(in the rows, 128 means zero)
The rows of D fall into a few groups, which share some directions, and each row is roughly a mix of its group's hidden directions.
D, 99 rows:
[[ 91 132 104 183 156 145 142 187 123 105  77 139 112 125]
 [156 114 134  86 164 103 139 105 114 175 133 144 158 193]
 [ 87 119 103 163 147  78 121 117 158 140  67 111 163 141]
 [106 130 168 110  95 137  48  97 134 167 151 134 124 135]
 [136  60 172 111 153 143  95 140 141 107 153  77 121 143]
 [146 120 153  81  87 106 122  69 118 138 184 100 142 133]
 [158 118 118 113 192 150  95 166 117 166  94 107 127 168]
 [158  69 144 100 114 155 105  90 141 130  89 146 182 133]
 [113  84 122 127 140  83  96 101 173 147 105  94 175 154]
 [166 103 131 123 171 145  73 176 112 145  77 119 147 134]
 [ 99 202 147 130 134 108 176 143 105 146 123 122  87 158]
 [ 73 156 132 136 108 101 182  96 136 114 165 140  79 132]
 [152 103 134  90  83 136  95  96 167 160 163 142 177 132]
 [128 156  93 160 154  93 114 108 160 142  57 133 164 120]
 [154  96 148 126  89 128  74 102  76 132 100 121  83 108]
 [112 173  92 118 148 109 167 125 126 145 193 106 155 166]
 [141 152 127 105 146 133 186 123  94 171 159 102 138 187]
 [153  65 141 141 134 120  62 116 121 106 111 129 173  99]
 [ 97 137 124 162 111  98 111 174 110 118 107 117  65  79]
 [183  80 104 123 146 161  73 145 140 136 104 123 167 116]
 [178 136 142  81 101 118 110  69 146 151 158 123 170 130]
 [ 69 147 147 138  85 100 172 104 132  95 161 146 101 106]
 [144  88 141 158 131 102  62 127 134  95  88 152 131  85]
 [145 156 110 160 169 128 113 130 159 137  50 153 151 107]
 [106  70 154 110  99 149 117 143 113 106 194  98 101 134]
 [131  94 116 159 172 116  85 133 168 106  83  85 158 133]
 [ 87  92 177 113 131 100 146 114  89 116 154  81  87 137]
 [186  71 174 115 106 157 135 121 130  96 113 155 157 128]
 [ 91 128 114 173 172 102 143 151 107  92  85  86 101 134]
 [ 65 144 142 159 114 119 119 145 141  85 117 132  72  85]
 [105 188 111 101 129  60  83 141 134 130 107 131 111 107]
 [149 119 164 150 114 133 119 151 138 102  72 138  68  80]
 [174  83  89 141 166 180 117 156 119 139 132  82 126 135]
 [ 93 156 112 122 110 116 188  82 149 131 177 140  92 147]
 [159 105 165 135 132 189 111  75 147 145  88 127  94 132]
 [140 193 131 107 155 124 163 120 147 133 190 127 134 172]
 [150 185 116 162 153 152 140 142 128 123  63 166 136  99]
 [ 74 174  96 145 153 108 157 168 133 132 182 121 134 144]
 [173  58 102 132 134 169  90 136 137 118 132 110 164 104]
 [118 126 107 132 111 186  80 172 158 107 105 113 131  77]
 [138 196 113 126 120 138 176 137  85 133 133 175  90 115]
 [ 85 130 110 118 102 191 101 167 163 108 126 111 125  81]
 [149 108 106 129  87 147 150  72 134 120 186 106 174 116]
 [134 135 183 133 130 178  78  95 148 144 112 151  80 140]
 [102 129 111 169 180  88 136 138 122 100  74  83 118 141]
 [155 186  97 162 147 138 126 122 143 127  66 156 154  98]
 [ 70 175  88 154 158 106 155 159 160 145 137 107 115 114]
 [190 104 180  96 109 151 118 106 116 104 147 158 154 159]
 [122 192 117 107 127 120 184 106 132 165 151 131 106 177]
 [155 140 144 120 145  75 181 101  99 157 138 151 125 182]
 [159  83 141 137 186 152  80 157 158 102 114  96 123 129]
 [ 73 130 151 139 100  87 178  98 124  99 162 151  95 119]
 [154 124 163  99 114 179 132 145  96 112 186 141  81 109]
 [149 117 114 119 194 153  98 171 117 161  97 101 112 165]
 [ 65 171  75 134 155 102 113 123 146 170 121 103 123 124]
 [140 156 117  96  87  91 133  67 139 174 143 153 162 125]
 [155  89 107 138 135 161  83 182 152 109  87 138 120  88]
 [152 185 122 160 170 147 149 146 117 116  63 151 122 109]
 [100 156 125 169  95 147 108 154 142  83 110 113  95  67]
 [ 63 103  94 145 154 158  91 109 144 163  92 137 151 136]
 [127  60 152 139 164 141  81 146 163 108 111  86 138 134]
 [ 91  69 127 166 128 149  92 157 162 104 102  97 158 126]
 [161 170  91 145 124 134 110 108 164 143  82 156 185 112]
 [149 136 122  97  87  98 108  59 150 160 148 129 173 121]
 [106 148 116 162 122  97 134 174 113 114 107 110  62  80]
 [105 183 123 112 128 102 179 105 146 152 141 157  85 168]
 [152 137 162 119 153 177 149 169  88  98 150 132  72 121]
 [132  60 175 116 149 151 101 145 132  99 154  78 113 137]
 [183  96 100 137 179 159  95 165 124 148  99 102 124 144]
 [116 132 120  97 117  80  62 147  83 106 119 170 148 135]
 [ 95 110  72 124 134 103 145 122 162 154  95  99 186 103]
 [130 119 105 148 156 169 155 116  70 123 172 133 119 186]
 [144 134 144 143 144 186 153  76 175 166 116  99 101 134]
 [155 164 150  92  89 167 156 123 107 153 162 184 123 116]
 [101 182  88 102 154 103 102  91 115 162 154 118 136 168]
 [111 171 145  94 103 118 174  89 114 155 169 125 165 163]
 [172  57 144 121 108 171 125  88 100 124 120 134 157 145]
 [160 168 136 125 162 150 194 126 150 114 172 130 133 171]
 [142 122 189 116 119 175  72  94 138 138 135 163 116 157]
 [169  72 149  96  97 141  92  93 104 123 113 148 170 142]
 [ 78  91 121 144 102 117  65 138 121 148  87 125 118  85]
 [ 96 171 153 134 137  90 117 160 136 125  76 169  78 127]
 [155 124 172 106 143 173 144 155  89 103 170 126  74 123]
 [175 132 100 122 173 168  85 164 134 161  91 104 133 147]
 [100 148 119 123 127  86 172  83 157 135 153 167  79 156]
 [126 103 168 116 141 160 134 158  90  98 170 110  64 122]
 [168  88 150 124  91 131  86 106  75 120  94 129  90 110]
 [168  81 178 120  91 171  94  84 114 139 123 131 117 133]
 [148  62 130 140 126 140  67 139 134  98 109 130 158  82]
 [ 96 203  95 115 165 100 139 124 151 152 162 117 132 153]
 [125 142 109 121  98 150 184  85 123 137 195  96 149 143]
 [151  80 148 135  91 139  82 108  86 127  86 123  87 100]
 [187  82 110 118 142 161 115 125 109 145 142  96 189 140]
 [ 98 144  73 152 136  53 124  95 143 145  98 119 135 128]
 [131  76 161  85 100 148 125 141 126 128 194 107 131 165]
 [103 122  71 141 134  88 181 165 136 124 123  97 162  96]
 [116 105 151 175 152 116  73 152 102  93  92 105 103  96]
 [113 168  80 134 116  63 147  87 131 149 106 121 162 149]
 [ 67 186 103 140 140  85 123 166 153 143 144 117 110 109]]

One row of each group comes first, with its name. Which group is each row after those in?
[138  88 130 108  89 119  59  92  78 144 104 125 126 119]	P
[149 110 137 124 155 135  54 168 130 129  67 134 148 113]	Z
[131 116 142  88  70 143 117 100 139 170 178 171 137 109]	N

[150 139 153 123 180  95 121 170  95 156  78 138 113 168]	Z
[137 110 167 130 109 138  67 118 133 123  66 148  86  95]	P
[ 86 111  84 111 126 105  97 102 151 168  94 110 181 113]	P
[128 145 120 160 127 160  88 185 133 104  82 107 102  83]	Z
[172 124 175 147 119 147 143 136 148 105  84 130  67  92]	P
[174  79 107 118 127 167 113 111 120 137 155  94 191 128]	Z
[165  96 140 167 151  69  89 109 123 108  90 159 109 116]	Z
[184  83 141 122 141 180 166  94 125 111 115 141 157 157]	P
[117 152 115 152 114  82 136 182  94 106 129 114  72  89]	P
[120 112  79 159 150 112 190 175 117  96 100 119 132 102]	P
[165 110  81  85 128 177 148 124 159 166 155 129 156 155]	Z
